In the rows, zero is written as 128.
Each path is a new rotation, seen through one point. The rows after it are directions, each followed by how far the rotation turns it, in degrees a step (0 if it stays put).
Each turn is a multiple of 5 degrees from 10 to 175, or 0.
Each row of a path follows its step; steps can be skipped.
Rotation 1:
step 0: [130 127 125 123 124 126 137 121 132 115 117 121 130 125 128 138 134 113
 134 131 126 131 126 119 134 120 132 141 133 130 123 127 127 121 127 129
 124 132 134]
step 1: [129 125 125 129 126 137 122 142 125 121 120 126 132 136 132 128 134 126
 137 121 122 130 117 122 125 116 123 126 133 127 126 128 129 119 129 112
 125 133 127]
step 2: [132 130 132 141 128 127 125 129 126 124 114 124 129 135 136 133 131 134
 133 122 135 121 124 119 135 125 139 130 121 132 127 134 134 136 131 121
 128 131 141]
step 3: [130 119 134 134 132 127 124 135 124 111 112 130 126 132 132 131 120 132
 127 128 132 138 133 128 131 135 122 132 129 138 121 123 127 126 120 129
 123 137 129]
step 4: [137 138 130 131 129 130 132 131 136 122 121 114 130 141 129 131 126 139
 124 135 119 124 128 125 136 130 125 131 136 129 130 127 135 125 125 126
 121 140 121]
step 5: [132 129 135 130 137 133 118 133 131 123 139 133 124 139 136 129 136 133
 129 133 122 128 128 116 129 130 126 142 127 128 113 122 136 130 128 127
 127 129 131]
step 7: [124 125 126 123 136 135 136 153 130 123 123 135 128 123 128 126 130 134
 121 131 124 123 126 129 133 123 132 136 135 134 128 128 134 132 133 132
 120 129 129]
step 8: [133 134 131 128 137 135 140 127 135 120 126 124 138 122 132 129 138 122
 128 121 128 125 131 125 129 135 138 139 131 133 130 121 137 118 125 125
 125 124 137]
step 9: [138 124 124 129 129 131 134 140 128 117 135 131 124 124 132 135 128 121
 130 128 126 132 121 126 124 125 130 128 134 123 125 123 128 115 128 122
 132 143 144]
step 10: [132 129 131 135 127 124 129 138 136 128 124 122 126 120 142 127 127 129
 136 121 128 131 121 126 135 120 132 125 121 125 134 124 141 127 139 121
 119 136 129]
Speeds:
[126 128 129 130 129 127 127 124 129 125 130 129 132 127 128 129 127 125
 129 128 128 133 129 129 128 129 126 130 130 129 128 129 124 129 126 131
 129 130 134]  125
[126 129 125 126 129 131 128 125 131 126 126 126 130 131 128 125 127 129
 125 130 128 127 128 128 128 126 125 131 129 128 131 126 126 123 130 127
 124 124 128]  100
Rotation 2:
step 0: [132 128 129 130 123 119 126 129 142 125 130 127 132 132 115 127 135 134
 126 129 126 133 135 123 130 132 131 120 128 126 140 137 126 117 124 122
 123 119 126]
step 1: [127 130 131 122 126 112 125 127 128 127 122 135 121 138 125 121 127 124
 130 127 140 137 131 128 130 120 139 124 132 124 132 132 126 123 127 121
 127 117 128]
step 2: [132 121 127 124 129 119 137 122 116 130 123 133 126 142 131 134 134 126
 135 123 135 130 131 132 132 136 132 121 126 131 130 128 133 126 127 115
 130 125 136]
step 3: [133 121 126 126 129 118 127 138 125 118 132 133 131 133 126 133 124 134
 140 122 124 118 121 128 136 136 131 121 126 128 132 131 139 124 127 127
 130 122 136]
step 4: [122 121 127 116 135 121 129 146 132 121 129 131 130 125 130 129 138 121
 132 131 131 127 126 121 125 131 138 129 126 131 133 130 132 126 127 134
 123 120 135]
step 6: [135 132 125 130 117 116 124 139 135 135 123 128 132 130 130 134 124 125
 127 132 133 132 127 129 141 130 132 120 115 133 126 124 122 119 130 127
 129 130 131]
step 7: [126 122 117 128 131 124 133 134 137 130 122 119 127 129 127 136 124 128
 133 131 139 135 132 121 138 133 129 119 129 125 124 130 120 126 118 126
 131 122 133]
step 8: [136 127 124 121 127 127 135 130 138 131 124 130 131 136 129 141 120 135
 128 127 137 132 124 125 118 132 136 130 134 120 128 138 130 124 127 126
 135 118 133]
step 9: [131 121 130 128 120 113 136 137 123 136 134 131 138 128 125 128 125 135
 126 125 136 133 126 130 116 130 133 124 126 125 128 134 127 131 131 127
 121 125 140]
step 10: [129 121 121 120 118 117 137 130 130 121 131 123 138 133 136 118 131 136
 128 124 130 135 133 120 135 132 129 121 129 124 132 130 132 133 133 130
 120 130 132]
Speeds:
[129 128 128 129 130 128 129 125 126 129 125 129 128 128 126 130 125 129
 127 125 133 124 124 126 128 129 132 128 132 128 129 128 127 131 125 124
 127 130 129]  60
Rotation 3:
step 0: [125 125 129 133 137 115 135 130 126 130 124 139 115 114 116 132 136 129
 122 133 134 132 132 123 132 131 128 138 129 120 125 122 138 128 136 128
 137 126 128]
step 1: [128 135 136 127 122 138 129 129 144 128 128 130 123 122 124 132 114 128
 129 133 125 123 140 113 133 125 124 123 141 131 127 121 124 126 123 119
 125 125 130]
step 2: [122 138 130 136 132 123 138 129 133 129 134 126 136 125 131 132 125 133
 127 131 133 137 128 136 117 143 122 129 133 118 125 135 131 111 132 119
 127 131 130]
step 3: [137 146 132 127 136 124 124 129 118 124 138 129 127 129 128 124 120 130
 120 131 118 137 131 126 140 128 123 130 133 131 137 133 131 132 120 132
 128 118 119]
step 4: [128 132 126 124 114 121 128 125 129 125 136 132 134 118 128 130 125 129
 138 125 135 130 123 128 137 128 122 135 131 130 123 139 130 128 120 135
 141 142 143]
step 5: [128 134 141 129 133 118 137 129 125 120 125 132 112 124 125 126 135 126
 129 111 131 123 141 125 129 128 121 128 119 128 136 129 134 125 126 128
 123 133 126]
step 6: [130 135 126 122 130 119 134 125 148 137 118 133 138 122 116 132 128 127
 137 137 130 133 136 127 132 122 129 130 133 135 131 126 123 132 127 125
 130 133 119]
step 7: [116 129 131 128 141 124 129 135 140 117 132 126 132 127 124 126 125 128
 111 128 130 133 130 121 129 135 125 135 125 134 121 121 135 118 127 122
 125 129 141]
step 8: [129 147 124 120 128 129 133 133 123 124 128 127 123 125 127 120 112 136
 136 142 135 134 133 122 135 129 128 119 124 119 126 128 127 126 136 128
 127 123 125]
step 9: [124 125 127 129 132 131 144 134 123 121 131 140 136 129 137 127 124 124
 130 129 126 131 131 124 129 134 121 138 141 124 121 140 132 132 113 126
 136 131 127]
Speeds:
[126 124 127 128 127 126 128 132 130 129 126 125 125 128 129 128 129 128
 130 133 127 131 125 130 127 129 125 127 130 129 129 131 130 127 126 127
 129 132 129]  155
[128 127 124 128 134 127 129 126 127 131 128 131 130 130 128 130 130 128
 126 128 127 131 128 131 129 127 127 131 129 130 130 129 128 131 127 125
 129 128 123]  110
[127 129 126 133 128 127 125 130 127 130 126 131 129 124 130 123 127 129
 130 129 128 128 131 128 128 128 130 127 128 130 133 128 126 130 127 127
 127 126 131]  145
[126 128 128 130 128 127 129 126 127 131 128 125 126 129 126 125 128 132
 127 126 131 128 129 129 128 131 123 126 124 126 127 131 129 131 131 127
 124 128 127]  130
[129 129 131 126 130 124 126 128 126 131 127 129 127 127 127 129 130 124
 127 127 130 124 129 126 125 127 127 129 127 129 129 132 125 131 129 131
 129 132 130]  60
